Each path below is one point turned by a fixed rotation once a step. After each direction that follows a path, write how fast that rotation turns it, in degrees each step (0 if it stays still).
Each turn is a multiple of 5 degrees from 10 to 175, or 0.
Each row of a path follows its step; steps can be skipped.

step 0: [ 2.54  1.93  0.13 -0.04 -1.50  4.26  0.50  3.20 -6.34  1.57  2.87  0.21
 -3.98 -1.61  2.68  0.75 -1.93  0.03 -0.17  1.77 -1.31 -0.63  3.86 -0.47
  2.52  0.94  2.75 -1.65  0.62  2.53  0.07  0.59  1.70  0.89  2.15 -0.52
  1.67  3.86 -1.24  3.11  0.73 -0.68  0.21  2.94 -2.62 -1.96  1.59 -2.05
 -0.08 -3.18  0.45 -0.13 -0.72  2.72  0.76 -1.55 -3.61 -2.86]
step 1: [-1.49 -4.11 -1.24  1.70 -1.16  2.05  0.46  1.92 -0.04  0.76 -3.89  5.02
  0.87  2.04  0.71 -1.51 -3.01 -3.54  0.81 -0.78 -0.41 -0.08 -2.35 -1.10
 -1.38  3.28 -1.43  1.69 -1.69  1.55 -4.80 -1.55 -2.62 -2.32 -2.13 -2.36
 -0.43  3.18 -0.11 -2.23 -1.15  1.31 -0.56 -0.47  2.69 -2.63 -0.86 -2.22
 -0.91 -3.49  0.55  1.17  1.80 -4.26  0.99  0.47 -3.66 -1.66]
step 2: [ 2.72 -4.07  2.83 -2.33  0.82  1.72  1.24  0.99 -1.27 -0.22 -1.19 -1.15
 -5.68  0.78 -0.86  2.52  1.74  0.60 -3.85  0.40 -2.33  3.66  1.37  0.02
  4.91  2.73  0.00  1.66  0.02  6.22  0.17 -1.72  0.27  1.24 -1.93  0.51
  0.03 -1.42 -4.58  0.79 -0.26  0.72 -0.39  1.02  1.15  1.63  0.47 -0.89
  0.28  0.72  2.66 -2.40  0.40 -2.24 -0.71 -2.30  2.89  0.03]
step 3: [ 0.71 -1.62 -1.19  1.97 -3.15  2.51  1.09  5.88 -1.85 -4.11 -0.19 -1.14
 -0.25 -1.25  3.03  2.64  0.45 -3.16  2.47 -1.59  4.00 -3.27 -2.47 -2.57
 -0.63 -1.88  0.07  0.05 -1.75  0.47  0.90  0.35  2.22  0.73  2.04 -0.33
  3.27 -2.02 -2.62  1.21 -0.92 -0.41  2.46  2.47  1.76 -2.80 -0.37  0.97
 -3.71 -2.20  2.65 -0.22  4.14 -0.90 -1.22 -0.81 -2.41 -0.07]
step 4: [ 2.41 -2.20 -1.47 -0.49 -1.08  1.14 -0.32  1.88 -1.86 -0.79 -3.47 -1.46
 -1.69  0.76 -1.84 -2.21  2.38  0.62  1.85  3.78  2.14 -2.32  3.61 -1.24
  2.21  3.37 -3.60  1.72 -0.35  2.71 -3.31  0.00 -4.14 -2.34 -1.23 -3.07
 -0.25  0.64 -3.62  0.35 -0.13  3.23 -3.48 -0.60 -2.16  3.01 -1.37 -1.67
 -3.06 -1.02 -2.73 -0.80 -0.71  1.68  2.37  1.76 -1.33 -1.37]
step 5: [ 2.46 -2.82 -1.59 -2.90 -1.41 -0.35  0.31 -2.76 -0.93 -0.27 -2.30 -2.94
  1.27 -0.67  2.38  3.74 -2.63  1.68 -1.36 -2.10  1.00 -1.70  0.12 -1.83
 -1.02  1.45 -2.04 -0.74 -5.87  2.12 -0.81 -1.46 -2.27 -0.42 -2.69  1.15
 -0.43 -0.90 -3.43 -0.91  1.11  1.51  3.36  0.74  6.54 -1.03  0.81  1.23
  0.62  0.21  1.23  3.47  1.17 -1.16 -2.54 -0.52  1.99  2.97]
step 6: [ 2.02  2.51  0.90 -2.71  0.67 -1.30 -2.74  1.75 -0.64 -3.09 -1.10 -3.51
 -7.62 -2.17 -2.55 -2.93 -0.29 -0.94  1.24  2.60  0.14 -2.73 -0.42  0.64
 -0.14  0.21  1.22  0.52 -0.76  0.64  4.38  3.06  1.36 -3.29  0.72  0.31
  0.01 -1.42 -2.97 -0.15 -0.81  1.04  0.53  3.47 -0.28  0.57 -0.92 -0.42
 -1.75 -4.09  1.32 -2.66  1.68  0.55 -1.81  1.95 -1.35  3.47]
step 7: [-0.16 -4.13 -4.17  1.54 -0.90 -2.10 -2.28 -0.64 -1.14 -1.67 -0.54 -3.83
  0.80  0.61  4.47 -3.04 -1.87  1.49  3.65 -0.96 -1.01 -2.63 -2.47 -0.96
  1.47 -0.34 -3.54 -0.88 -2.97 -2.64 -1.76 -4.41 -0.96 -3.39  2.83 -2.33
  2.40  1.40  0.04  1.89  2.03  0.64 -1.05  1.26  1.17  2.39 -1.84 -3.21
  0.88 -0.96  2.22  1.83 -0.29  1.90  2.43  1.47  0.66 -0.92]
step 8: [ 1.16  2.00 -2.73  0.94 -1.21  2.28 -1.63 -4.70 -2.68 -0.81 -0.20 -1.00
 -3.47 -0.81 -0.51 -1.00 -0.92 -0.26 -2.08  0.13 -4.00  0.38  4.05  4.25
  1.16  2.41 -1.89  2.56 -3.55  2.72  2.98  2.03 -3.20 -1.23  1.03  2.51
 -1.31  0.54 -3.17  1.96  1.59  2.42  1.05 -2.33  2.25 -1.98  1.47  0.06
  3.33 -2.44 -3.58  1.31  1.18  1.38 -0.84  0.43  0.10 -1.73]
step 9: [-1.33 -2.52 -0.56 -2.25  4.24 -0.21 -0.62  1.14 -2.53  1.72 -0.38  1.41
 -1.29 -2.11  0.62  0.05 -3.41 -0.61  1.41 -0.01 -1.23 -0.94 -1.66 -0.56
  0.53 -3.66  3.84 -1.05 -6.15  1.00  1.83  1.11  1.01  0.90  0.86 -2.85
  1.29  1.86  0.94 -0.92  0.99  1.25  1.56  2.97  0.29 -1.97 -1.87 -1.50
  2.45 -5.68  3.64  1.54 -1.21 -3.55  1.18  3.37 -0.80  1.63]
Directions:
[ 0.65 -0.05 -0.16  0.36  0.35  0.60 -0.12 -0.55 -0.27  0.01  0.92 -0.10
 -0.54 -0.44  0.04  0.32  0.26  0.53 -0.70 -0.66 -0.03 -0.33  0.78  0.05
 -0.17  0.27 -0.36 -1.38 -0.21  0.19  0.83  0.43 -0.30  1.63  0.35  1.42
 -1.11 -0.26 -0.17 -0.51  0.01 -0.21  0.10  0.47  0.84 -0.11 -1.31  0.21
  0.23 -0.20 -0.53 -0.44  0.98 -1.28  0.45 -0.95  1.27  0.06] => 120
[ 0.03  0.66  0.02 -0.20 -0.96 -0.29 -0.33 -0.55  1.23 -0.62  0.25 -1.32
 -0.92 -0.93 -0.31 -0.74 -1.50  0.49  0.45  0.25 -0.61 -0.18  0.16  1.26
 -0.80  0.63  0.46 -0.68  0.22 -0.95 -0.41 -0.48 -0.95  0.72  0.99 -0.82
 -0.33  0.34 -0.07 -0.68  0.89  0.34 -0.26  0.40  0.24  0.16  0.35  0.37
  0.05  0.20  0.67  0.85 -0.01  0.57  0.06  0.01 -0.11  0.71] => 40
[-0.20 -0.41  0.63  0.27 -0.61 -1.81 -0.69  0.25 -1.23  0.17 -0.74  0.51
  0.77  0.80  0.62 -0.69 -0.58  0.70 -0.67 -0.12  0.42  0.05 -0.20  0.03
 -0.18 -0.48 -0.81  0.61  0.93 -0.86 -0.22  0.03 -0.65  0.31  0.37 -0.60
 -1.22  0.14 -0.77 -0.04  0.17  0.70 -1.46  0.72 -0.42  0.26 -0.27 -0.69
  0.36 -0.15 -0.45  0.18  0.87 -0.67 -0.31 -0.47 -0.08 -0.56] => 120
[ 1.36 -0.40  0.11 -0.14 -0.22  0.40  0.02  0.32  0.40 -0.26  0.07  0.46
  0.15 -0.47  1.45 -0.03  0.21 -0.21  0.52 -0.36  0.32  1.44 -0.55  0.03
 -0.15  0.91 -0.07  0.55 -1.19 -0.33 -0.33  0.53 -0.18  0.13 -0.10 -0.24
 -0.56  0.49 -0.28 -0.53  0.16  0.31  0.05 -0.95 -0.25  1.20  0.44 -0.32
  1.88  1.07 -0.39 -1.24  0.39  0.82 -0.16 -0.22  0.63  0.58] => 125
[ 0.22 -0.13  1.26  0.09 -0.28 -0.26  0.80 -0.82 -0.14  0.90 -0.44 -0.30
 -0.52 -0.11 -0.70 -0.06  0.16  0.02  0.34 -0.17 -0.27  0.42 -0.55  0.52
  0.35 -0.48  0.09  0.06 -0.83 -0.76  0.16  0.76  1.12  1.13 -1.47 -0.82
  0.81 -0.94  0.16 -0.08  0.82  0.82 -0.21 -0.07  0.42 -0.02  0.27  0.38
 -0.05 -1.39  0.17 -0.12  0.17  0.15 -1.59 -0.68  0.95 -0.47] => 110
